runs of hidden systems
Z412, run 1 (10 x 18)
[[ -8 -30  -5 -33  21 -14 -16  23 -18 -20  21  24  24 -18 -41 -30   3  70]
 [-38 -44   8  -6 -18  21 -31  19 -19  -9 -12  50  54  28 -11 -18  18 -14]
 [-37 -56  19  -9  44  41 -20 -21 -40  22 -21  -8  -2   4  15   5 -21 -32]
 [-53 -40  20 -48  26 -35  -7 -27  26   1  22 -16 -19 -13   7  43   5 -14]
 [-30  21  54   1 -32 -57   1 -31  18  17  15   0  -1  37  28  -2  -8 -35]
 [-23  51  32  26   2  22  -1  -5  15  -5  18 -46 -57  17  18 -37 -30 -16]
 [ -9  32 -33  21 -32  13  18  25  50 -18   1 -38 -42  -8   1  31  24 -21]
 [ 67  31 -30  30 -27 -21  33  -8  12  36 -32 -11  -5 -10  19  13   3 -16]
 [ 70  40 -18   2  26  -5  13   2   9 -12  25  -3  -4 -35 -17 -32 -13  48]
 [ 15  18 -27  17 -23  11   6  53  -8 -35  20  45  40  -7 -39   0  16  38]]
Z875, run 2 (10 x 18)
[[ 21  20  -4 -20 -17 -53  54   2 -23  -9  33 -33 -50 -22  -8  19  18   9]
 [ 28  25  -8 -11 -65 -23 -27  47  -9  -3 -20 -10  36  11 -32 -16  30  26]
 [ 55  10 -30  14   1  62   0 -16  -7 -17 -24  41  -8  19   7 -44  -1  20]
 [ 14  -7 -17  -6  36  53   7   0 -39 -34  16 -29 -23 -22 -11  62   7  -9]
 [ -4 -57 -17  -2   6 -29 -26  -1   0  18 -23  -3  72  -9 -17  51  18   1]
 [ -7 -38   2  12  46 -13   9 -11 -12   8  24  39  27  -9  -8 -68 -23  27]
 [-63  26  40  17  22  40  -9  39 -18 -14  32   0 -14  -4 -11   8 -41   2]
 [-57 -22  16  -1 -27   3 -12 -14  28  31 -51  18  -9  31  28  41  -8 -27]
 [  2 -23  19 -40  11 -45  16 -54   7  11  22 -13 -38   5  27 -40   9 -26]
 [  9  68  36   9 -20 -42 -13  12  14 -19  51 -48   9   6 -15  -6  -2   3]]
Z647, run 3 (10 x 18)
[[ 29  28  -5  -3 -35 -19  19  12 -55 -21   4 -37 -15   1 -23  59  19  25]
 [  4 -24 -31  20 -27 -18 -40  23  12  -5 -23 -35  57  12 -35 -17  28  35]
 [ 47 -11 -17  -2  42  46 -20  -7 -16 -25  21  18  27  -6 -12 -62   4  13]
 [ -4   1   4  -1  58  49   4  28 -34  -1  14   2   3 -45 -11  57 -33  -1]
 [-67 -64 -13  30  18 -17  12  17  11  42 -29   4  10 -13   0   7 -19   4]
 [-23 -17  30 -32  10 -30  12  -5   2  20  25  38 -12  -4  16 -75  -8 -20]
 [-21  45  52 -41  -7   6  -5 -10  14 -11  21  44 -19   9  17  51 -20 -16]
 [-43 -12  -4  18 -45  -4   9 -33   5  -9 -34 -15 -44  53  15  35  10   9]
 [ 20   3   4 -22 -31 -33 -13 -15  -5  -8  14 -70 -24  17  -3 -54  41 -18]
 [ 59  55   7   0  11   1 -37 -21  43 -23  29 -26  38  -3  -4  20   3  -1]]
Z53, run 4 (10 x 18)
[[ -8  29  -9  30 -19  31 -40  33  30  17 -46 -44 -12   8  -7 -36 -18  28]
 [ 38  10 -37  -8  23  59  -5   3  52  -2  -7 -10 -22 -31  16   0  17 -40]
 [ 39  -7 -15  22  33 -13  52  -8 -28  31   5  12   9 -39  14  41 -16 -31]
 [ -9  -6 -12   9 -17 -49  33  48 -18  26 -11  34  11 -23 -28  -8 -16  58]
 [-13  13  -6 -11 -33  29  -7  39  14 -34  14  63   8  18 -16 -50  21   9]
 [  5   5  21 -18   8  63   2 -25 -52 -38  12  30 -26  29  14  23   0 -23]
 [-15 -53  -9 -28   2 -29   8 -33 -45 -10  -8 -32 -17   6 -11  54  21  26]
 [ -2 -34   7 -21 -16 -59 -42  -9  16   6   4 -25  57  11 -17 -30  33   6]
 [ -4  35  50   8  37  19 -55 -13  29  -4  26 -12  24   9   5 -39 -38  -1]
 [-55   0  -2  40  35  40   5  -3  30   2   1 -35 -43  -6  15  27 -31 -12]]
Z62, run 5 (10 x 18)
[[ 35   6 -16 -17 -37 -66  14 -25  -3 -10   5 -54 -17   8 -10  18  37  23]
 [ 40  21  15  19  -7 -11 -36 -41  -5 -34  20  -3  47  44 -11 -29   3  34]
 [-15  -4 -14  39  52  62 -12   3  -9 -38  24  -3   0  -3 -19 -18 -24  40]
 [-34 -53 -53  21  16  21   1  33  20   0 -14 -25  16 -28 -18  35  24 -14]
 [  9 -49  -8 -26   6 -31 -17  -1  22  50 -33  29  56 -18   8  -6  10 -27]
 [-19  16  47 -36  19 -28  11  18   0  17  34  61   4 -24   3 -27 -33   3]
 [-66  29  32   1 -42   4  24  38 -18 -11   8  17 -44  17  -1  29 -11  -7]
 [ -2  -7   1 -25 -46  20 -10 -23 -13   8 -49 -25 -54  37  23   3  24 -23]
 [ 60  15   8 -27  26  -8  -1 -62   4 -11  28 -37 -24  -3  21  -8  12 -25]
 [ 17  35   7  67  20 -33  19 -25   0 -10  39 -36  18   5  -4  15 -28  21]]
Z62, run 6 (10 x 18)
[[  5  -1  31  -7 -47 -12 -24 -36 -26  20 -37 -14  -3  57  24 -33  11 -25]
 [ 30  43  29 -18  44  30 -17 -31   8 -19  36 -34 -40  -8  13 -34 -21  -5]
 [ -4  24 -25  75   1   0  36  -2  18 -16  24 -39  -6   1   3  38  -1 -17]
 [ 31 -18 -33  38 -21  -7 -16  12  -9  38 -56 -35  28   7  -8 -44   7  16]
 [ 47  23 -12 -33  22  21 -25  31  36 -14  26  21  28 -38 -19 -40  11   7]
 [ -8   8 -13  33   5  24  41  28 -12  -8  12  71  21 -11  -4  57 -15  -5]
 [-19 -40 -17 -30 -27 -14  14  27 -40  30 -55   9 -28  -8 -14   9   2  44]
 [  9  -7  12 -84 -23 -25 -25 -16  18 -32  25  12  -4   6  -7   4  47  -3]
 [-14   1  42  14  21   5   7 -58 -33 -21  28  34  10  38  19  37 -27  -8]
 [-52 -23   5  15  22  -6   1 -11 -17   4  -5 -62 -51   3  -8 -11 -24  40]]
Z647, run 7 (10 x 18)
[[ 35   5 -55  22 -13  21  35  50 -15  19 -33 -14 -19 -37 -15   7   9  12]
 [ 30 -36 -39 -13 -11 -22  18  44  -5  27 -13  27  47 -38 -19  -8  32 -12]
 [ 28 -21   1 -27  12  -9  10   1 -35   7  -3  81  40 -10 -12   2  -9  34]
 [-45 -25  11 -33  -1  11   6  26 -54 -26   9  44  -9   3 -28  28  -7  47]
 [-67 -61  18 -32  -1   9 -39   2 -25 -10  -4  -5  14  22 -12  -1  19 -11]
 [-21 -31  37 -38  47   3 -43 -59   8  -8  18 -19  -6  15  14 -21 -10  -3]
 [-37  22  36  16  41  -2   0 -38  21 -25  53 -36 -29   3  10  23 -30  -1]
 [-44  28  21  64 -11  -3  -2   1  30  18  -1 -50 -16  23  19 -12 -26 -32]
 [ 21  40  -5  12 -15   9   0   4  56  27 -17 -21 -38  -3  27 -54  -4 -34]
 [ 57  47 -24   3 -18  -1  39   1  36   4   3  12 -24 -20  20  30  13 -37]]
Z6, run 8 (10 x 18)
[[ 37 -17 -30  40  10 -40  59   8 -40  25   8   5  20 -27  -8  -1  -2   6]
 [-10  -6 -33   3 -18 -14 -10  52  11   3 -17 -21  -3 -17 -40 -45   5  69]
 [ -2  -8 -18  14   7  57 -33  19  32 -22  -9  60  51   9  -9  -7   0   8]
 [  6 -14  23 -27  46  37   8   0 -62  16  -6  50  -4 -21   4  18 -40   7]
 [-51 -45  11 -56  17 -32 -11 -18  -5 -20  17 -13 -26  -3 -17  24   7  46]
 [-23 -10  40   9 -17 -42 -28 -43  12  -7  22  14  47  50   8 -19   3 -10]
 [  5  55  53  11   1  24 -18 -12 -24  11   1 -29 -34  23  21 -38 -41 -14]
 [-33   9  -8   7  -4  32   3 -14  32 -19  -3 -41 -54   8  16  51   9 -30]
 [ 12 -23 -10  20 -12 -39  29 -17   9  41 -13 -10  25  -7  26  34  16 -70]
 [ 33  29  -6  -6  -4 -43  17  37  14  27  17 -44 -15 -43 -10 -52   4  -3]]
Z412, run 9 (10 x 18)
[[-17 -22 -33   9 -26 -21  11   2  42  25 -27 -60 -43  -4  13 -20  28 -26]
 [ 49  28  -7  18  16 -18  -6 -19  66  27   5 -19  22 -22  22  -6  -1 -41]
 [ 16  49   1  50  29  -5  41  13  11  -3  44  21   4 -26  -3   7 -39  14]
 [ -6  24 -18  -2 -38   1  41  75 -18   4  -5  35 -30 -24 -24 -17   0  28]
 [ 49   9 -20 -39 -25  52 -22  22  -5  11 -53  38   0  -3   1 -11  16   0]
 [ 51 -16 -10 -21  38  44 -12 -38 -35 -32   5  20  18   0  -3  46   5  12]
 [-12 -33   9 -15  -4 -48   5 -10 -61 -24  22  -8  20  10 -32  34  12  48]
 [-38 -35  17  -7 -26 -29 -41  -4  -9   7 -19 -10  20  38 -13 -61   7  31]
 [-37 -37   0  21  28  45 -38 -19  28 -11   7 -20  19  19  12 -39   8 -45]
 [-46 -31   2  27  35  -9  18  -3  12  23  14 -30   4 -24  13  55  -9 -55]]
Z6, run 10 (10 x 18)
[[-25 -18  -2  -8 -37  19 -53  29 -19  -9 -36 -45  15  25 -23   1  25  12]
 [ 45  10   4   2  47  30 -40 -46  47   9  -7  10  40  -4  22  16 -19 -16]
 [-22 -17   2  21  46  -2  58 -11 -36   6  35   1 -49 -21  10 -19 -27  -6]
 [-67 -15   3   9 -41 -43  -8  41   4   3  -9 -34   7   7 -27  32  14  20]
 [ 27  23  14 -11 -17  -2 -39  -8  61  32 -29  34  35  11  22 -28  -5 -22]
 [ 14  28  13 -18  31  47  28  15 -30 -20  43  11 -48 -24   7 -26  -8 -32]
 [-22  -4 -12  -6 -32 -26  25   6 -19 -26   5 -11 -17   4 -18  89  22  21]
 [ 37 -28 -12 -11 -33 -47 -12 -34  17  34 -43  10  27  24  14 -35  24   2]
 [ 31  24   4   8  30  37 -19  16 -16 -26  43 -35   1 -12 -15 -73   4 -10]
 [-16  25 -14  48   8  30  16   5   1 -27   2   4  -8   6 -10  74 -25  35]]
Z53, run 11 (10 x 18)
[[ -6  13 -14  55  19  61 -30  43   9  11 -23 -33  24 -14  -9   3 -21 -14]
 [  8 -27 -33 -13  33  44   5  14  30  39 -49  24 -17 -42  16  18 -14 -16]
 [ 10 -26 -13 -21  22 -29  57  18 -12  23  29  37  -7 -50   4  -8   7 -33]
 [-23  23  31   1 -30 -39  31  38 -29   3  23  62  20   3 -14  16 -16  13]
 [-35   8  11 -12 -44  13   0  -1  -6 -35  -6  48 -37  50  -4 -26   4  42]
 [  6  -7   2 -27 -25  33 -12 -25 -36 -50  14 -31 -32  37   0  -5  46 -27]
 [ 32 -13  11 -20   8 -23 -34 -48 -23  -5  -8 -49  26  13  -3  59  13   3]
 [  2 -29  -9  19  32 -44 -34 -29  35  14  -1 -45  37  -3 -12 -32 -10  42]
 [-20  16   9  40  30  29 -35  38  34  14  14 -34  29 -19  -6 -47 -22 -25]
 [-22  18   3  10  29  54   3  23  35  32 -29  17 -25 -28  24  36 -39 -32]]
Z875, run 12 (10 x 18)
[[  1 -34 -45  22  19  12   1 -15  32 -28  21 -40 -17   0  -7 -68  31   5]
 [ 16  28   1  38  27  34 -15  39   9  18  10 -48  26 -33  -1   1 -12 -54]
 [  0  -6 -26  -2  21  -3   9  15  68  41 -34  31   3 -42  10  33 -24  16]
 [-17 -25 -10 -38  -1 -18  52  35  -8  -5  37  49 -23 -34  -4 -15  24 -27]
 [ 14  45  53 -31 -27 -12  -9  35 -50  19   0  32  21  -1  -5  19 -20 -11]
 [  1   9   5 -20 -27   1  -1 -39   4 -23 -21  55 -26  42   4  17  -7  63]
 [ -6 -24  -3   3 -22   8  16 -29 -62 -47  23 -32 -27  38  -5  -6  39 -14]
 [ 28   0  13  16   8   0 -61 -22 -17  12 -25 -68  42  18  -7   2  -5   8]
 [ -1 -24 -41  40  42  14 -10 -31  63 -18   9 -10   9  -1  -3 -29  -5  36]
 [-31 -14 -16  44  28  21  29  45  -6  11  25 -33  -4 -36  -4  -7  -1 -53]]

runs to name
run 13 (2 x 18)
[[-20  35  53  28 -11 -18   2   2 -45  33  -8 -42 -19  15  15  17 -42 -15]
 [-26  19 -13  -4 -28 -12 -26  19  86   7 -19 -22 -24   2  -1 -36   7  22]]
 => Z647
run 14 (2 x 18)
[[-38  14  32   0 -15 -11 -13 -26  42 -14  18  43 -10  43  13 -52 -14  17]
 [-23  37  26  32 -21  13  28 -14 -20  -8  12 -34 -64  30  24  -1 -12 -37]]
 => Z875
run 15 (2 x 18)
[[-49 -56   8  -2  47   0   3 -25  24   8  27  32  13  -3  16 -32  -7 -37]
 [-57   1  50 -16  17 -13   3  27  -7  25  30   0   1 -22  11  22 -21 -62]]
 => Z412
run 16 (2 x 18)
[[-20   8  24 -26   1 -14 -11   7 -14 -20  28   6 -26  10 -21 -76 -11  58]
 [-34  -5  -5   6 -35  48 -37  36  13 -33  -3   4  24  28 -11  -3  34 -36]]
 => Z412
run 17 (2 x 18)
[[ 32  33  -9  75 -21  16  23  -1 -31 -18  16  -1  18  32   0 -30   2 -17]
 [ 36  38  -8 -11  -9  41 -22  59 -13  29 -43 -23 -12 -33 -13  -9 -14  12]]
 => Z647
run 18 (2 x 18)
[[ -9 -12  21 -51 -19 -34  24  -1 -32  24   1 -24 -64  -8  15 -32  14 -27]
 [  1  25  25 -37 -23 -53 -25 -18  58  -9  21  -1  25   6   2  43  15  -6]]
 => Z647
run 19 (2 x 18)
[[-54 -49  34 -18  -9 -48 -24 -31 -10  20 -12 -14   7  32   6 -24  -1   6]
 [-43   9  53 -19  23   9 -39 -15  23 -13  40 -21 -12  13  12 -39 -12 -36]]
 => Z62
run 20 (2 x 18)
[[ 48  17  27 -49 -11  -2 -21 -30  10  16  -4  22   9   8  29 -21  13 -55]
 [ 25  32  -5 -10  -2  -9  18 -37   9 -21   0   7 -36   5   2  73 -11  50]]
 => Z647
run 21 (2 x 18)
[[-20 -14  10 -25  35  33  11  12  -3  36 -22  47 -42 -24  18 -41 -39   6]
 [-49 -17  11 -46   0 -17  35  11  18   3  24  33 -34 -23  14  46  11 -41]]
 => Z647
run 22 (2 x 18)
[[ -7  19   1  17   3 -41  30  42 -20  33  -2 -41 -15 -41 -17  42 -23  26]
 [-16 -16 -39  -6 -34 -22  -1  15  82   6 -25  24  -2   0  -3 -33  26  20]]
 => Z6
run 23 (2 x 18)
[[-46   1  40 -13  10  34   6  46 -49  11   7  53  -4  -8  -1  -1 -34 -16]
 [-45   1   6 -44 -24   8   9  17  15  13 -29  -4 -66  -8  11  48   3 -10]]
 => Z62
run 24 (2 x 18)
[[-31   0   3  54  -4  13 -11  43 -27   2  -4   0  22  12 -26 -55 -25  40]
 [-18  -6 -23 -26  -3  66 -35  56  29 -13 -17  -1  -5 -21 -15  -6  22 -17]]
 => Z62
run 25 (2 x 18)
[[  2  29  15  -9 -38  25 -33  29 -23  12 -39 -47 -37  18  -6 -47  -3  14]
 [ 19 -12 -48   8   9  47 -26 -30  60 -32 -16 -18  -1  11   5  21  30  -1]]
 => Z412
run 26 (2 x 18)
[[ 18  56  12  11 -38  18  25  25  -3  27 -22 -12 -42  -2  25   7  -5 -57]
 [ 52  36 -27 -15 -25 -22  42 -11  18   2 -13   9 -47 -13   7  36   6  31]]
 => Z53
run 27 (2 x 18)
[[ 27  -4 -36  43   0   1  29   0  16  50 -46 -39 -25 -19  21  -7  -6 -25]
 [ 56  19 -25 -17  35 -21  17   0  56   6  27   0   1 -54  -3  -9   1   9]]
 => Z412
